In the data rows, the value 128 means zero.
One hidden rule gives every row of this table a label. Here are some rows, each with its label.
[124 140 190 158 109 172 156 100] 3
[111 130 137 150  98 189 139  97] 2
[151 152 161 173 134 111 116 108] 3
[164 164 134  86 112 123 109  94] 1
[117 127 121 145 104 194 134 112] 2
[104 160 122 116 123 168 113 110] 3
[113 171 137 135 132 145 117 114] 1
[121 147 140 123 136 109 174  88] 3
[130  95 170 150 111 108 121 145] 1
[144  94 115 130 109 123 123 167] 1
[133 136 145 174 197  92 105 147] 2
[ 95 144 107  92 127 108 139 149] 3
[159 174 138 148 227  85 255  44] 1
[116 121 133 131 227  80 161 145] 2
[138 108 127 123 121 122 104 105] 2
[109 129 112 153 115 118 152 164] 2
[128 143   7 153 225  77 137 118] 3
[122 149 135  39 121 136 119 135] 3
[107 106 118 116 123 122 131 169] 2
[125 110 129 173 126  97  93 165] 2
[172 183 124 109 157  83 102  95] 1
[114 102 137 148 106 146 100 152] 2
[100 134 116 104 127 109 128 148] 2
[115 111 138 114 104 132 107 151] 2
[169  68 130 122 112 100 107 145] 1
[128 170 126 125 134 128 121 148] 1
[249  60  62 142 102 103  98 134] 1
[135 156 102 120  94 190 166  69] 3
[126 159 105  96 154  93 110 148] 3
[124 138 117 209 110 129 111 112] 2
[124 144 101 143 223  77 161 133] 3
[252 154 131 195 134 114  86  76] 3
[120 148 129 122 183 107 189  95] 3
[100 130 152  66 118 122 154 156] 2
[ 90 153 116  85 124 153 194 114] 3
[138 132 116 138 185  86 101 165] 2
[106 162 137 110 130 124 119 146] 1
[209  59  87 112 104  99 110 135] 1
[ 99  82 166 223  97 127  92 189] 1
[128 152 120 118 101 196 207  78] 3
[218  54 132 162 108 104 102 155] 1
[126 144 109 168 105 168 116 103] 3
[118 108  89 120 210  86 121 159] 2
[113 125 127 116  93 190 129 112] 2
[123 116 119 152 117 109 113 149] 2
[ 99 154 131 155 131  98 133 131] 3
[147 157 143 130 210  83 137 105] 3
[112  84 123 130 100 110  82 182] 1
[114 137 146 140  99 162 150  84] 2
[147  93 133 132 114 159  91  68] 1
[109 105  67 125 113 167 141 169] 2
[142 151 125 114 180 102 139 115] 3
[126 141 107  87  97 190 152  91] 3
[128 183 149 133 119 160 117 105] 1
[123 138 129 153  88 167 118 126] 2
[123 162 135 169 171  85 111 119] 1
[110 148 245  83 135 121 115 154] 3
[189 160 118 191 112 132 102  85] 3
[117 172 147 145 129 159 114  99] 1
[118  92 102 105 104 170 101 168] 1
[ 97  96 130 134 104 141  99 158] 2
[108 160 129 136 125 160 123 118] 3
[123 125 138  98 133 125 118 146] 2
[126 145  93  85 101 197 208  89] 3
[118 116 136 102 112 111 134 154] 2
[122 142 111 122  96 190 165  86] 3
[109  80 139 173  96 132  89 189] 1
[115  95 117 126 111  95  90 179] 1
[131 124 175 108 120 111 116 151] 2
[118 117 114 118 115 122 137 161] 2
Which label does each new row get?
[ 84 152 142 144 126 113 171  94] -> 3
[142  93 126 130 113 120 107  97] -> 1
[125 136 114 120 172  89 108 141] -> 2
[147 154 131 156  94 186 131  90] -> 3
[123 131 141 104  99 187 134 119] -> 2
[164  64 245  84 119 118 103 176] -> 1
[115 160 125 154 122 165 107  91] -> 3
[119 138 192  42  93 196 159  97] -> 2
[111 151 149  91 132 112 132 146] -> 3
[ 94 180 135  72 122 130 216  92] -> 1
[139 144 153 185 110 132 112  83] -> 3
[113 156  74 116 125 126 129 150] -> 3
[121 107 135 145 125 114 115 166] -> 2
[104 117 125 140 112 126 149 171] -> 2
[138 145 122 120 172  99 119 111] -> 3
[224  53 103 105 116 113  97 158] -> 1
[129 130 137 150 118 134 109 139] -> 2
[117 132 139 129 115 118 110 121] -> 2
[110 159 113 136 123 108 138 142] -> 3
[117 110 120 121 176  79  95  85] -> 2
[122 155 137 188 117 179 246  58] -> 3
[ 98 164 128 135 119 151 202 105] -> 1
[ 93 150 118 141 122 151 190  96] -> 3
[117  75 127 113 103 170 142 119] -> 1
A new table starts here. Its rows get labels from a new hidden rule, each label after its row.
[255 255   0 255 207 255   0   0] d
[115 130 103 122 169 107 117 152] e
[150 131 107 121 154 114 120 132] e
[125 157 132 151 179 106 126 149] d
[134 128 139 115 135 108 137 141] f
[ 71 119 157 138  97 250 101  74] d
[117 112 122 144 109 117 164 171] f
[122 130 136 115 119 123 129 148] d
[168 122  67 121 158 139 104  53] e
[144 121  99 133  89 103  80 136] e
[111 132 143 117 102 121 134 143] f
[104 125 140 113 158 132 121 138] e
[ 70 110 205  97 178 150 163  73] f
[ 88 118 156 110 168 149 145 119] f
[141 123 120 115 170 108 131 145] g
[109 138 149 159 154 130 164 128] f
[126 126 138 117 118 101 130 148] g
[105 129 146 112 103 127 128 129] d
[145 118 132 151 121 223  95  83] d
[ 64 113 151 103 180 148 154 128] f
[134 124 132 134 125 115 121 135] e
[136 127 119 114 113 108 176 133] f
[147 125 111 130 156 109 125 129] g
[125 121 155 128 116 115 162 135] f
[104 136 164 136 145 122 200 103] f
[113 126 136 110 105 115 126 141] e
[165 109 102 153 100 126  86 110] e
[132 131 136  95 135 120 143 135] f
[126 124 135 113 129 137 123  98] d
[129 125 139 110 132 112 156 111] f
[136 128 133 103 130 140 142 106] f
[102 138 107  94  84 118 108 162] d
[149 121 132 125 106 122 127 138] g
[134 130 132 115 106 103 122 136] e
[105 130 145 108 110 153 137 123] d
[220 195  85 211 169 231  78  56] d
[137 126 132 115 123 123 132 114] f
[159 168  64 157 192 105  82 136] d
[133 124 128 101 124 118 139 130] f
[129 152 142 143 187 109 141 140] d
[119 126 125 135 140 151 141 188] d
[154 110 108 136  83 107 120 129] g
[130 129 139 121 121 115 130 136] f
[149 125 132 125 111 158 126 127] d
[124 124 113 123 165 107 127 151] g
[160 117 112 151 105 139 105 110] e
[129 122 134 149 127 116 156 162] f
[124 132 141  90 117 134 134 140] d
[128 122 137 118 136 101 131 146] g
[121 128 132 132 135 121 122 152] e
[129 127 127 127 142 107 116 145] e
[137 113 122 138  84 100 121 145] g
[134 167 158 164 177 103 168 146] f
[122 137  86 103  93 111  91 161] e
[139 128 127 134 142 115 117 139] e
[184 125  81 107 155 226 161   0] d
[129 125 132 115 133 108 130 156] g
[144 122  79 125  69 106  85 136] e
[118 129 152 116 161 108 123 141] e
[ 68 156 107  80  85 153 112 174] d
[115 137 125  87 120 126 132 154] d
[118 136 150 143 146 112 152 128] f
[162 103 113 156  98 129 113 112] e
[142 129 124 119 139 162 131 107] d
[123 124 117 117 154 103 110 145] e
[164 130 104 108 104 146  98  94] e
[118 183 132 183 181 107 132 146] d
[ 93 103 137 155  89 125 132 141] g
[115 127 151 132 146 138 115  99] e
[135 120 130 112 115 102 119 143] g
[160  91 123 179  93 122 103 136] e
[122 109 109 134  81 104 110 151] e
[128 125 132 131 127 137 109 120] e
[132 128 135 115 126 110 130 142] f
[115 116 134  91 143 128 128 151] g
Which label does each new row get?
[123  95 150 157  87 103 148 144] g
[ 71 129 151 109 103 255 136  77] d
[122 125 167 118  95 106 129 136] g
[120 126  46 115 172 102 126 159] g
[ 92 135 147  90 108 222 138  93] d
[122 124 145 105 145 112 141 134] f
[109 121 146 121 104 158 134 118] d
[151 114 136 154 108 127 130 144] g
[ 94 125 154 121  96 146 146 117] f
[128 122 128 109 137 110 136 154] g
[ 59 109 163  92 169 176 152 105] f
[135 126 123 127 110 109 132 142] g
[154 128  94 123 144 141 209  51] f
[179 207  86 247 164 154  21  83] d
[138 196 158 240 163  98 201 150] f
[156 128 109 102 108 126 139  99] f
[134 129 130 119 115 121 130 143] d
[ 71 123 109 121  74 132 121 159] e
[120  84 193 151  64 104 160 133] g
[141 116 117 129  89 109 124 137] g
[127 132 156 134 150 110 137 138] f
[ 50  90 183 147  62 146 157 117] g
[119 126 137 113 108 113 124 142] e
[131 125 127 120 138 103 146 150] f
[ 51 115 214 133  80 187 162  42] f
[135 126 143 120 150 100 127 147] g
[125 125 133  99 123 129 119 163] e
[ 89 127 173 122 163 147 191 105] f
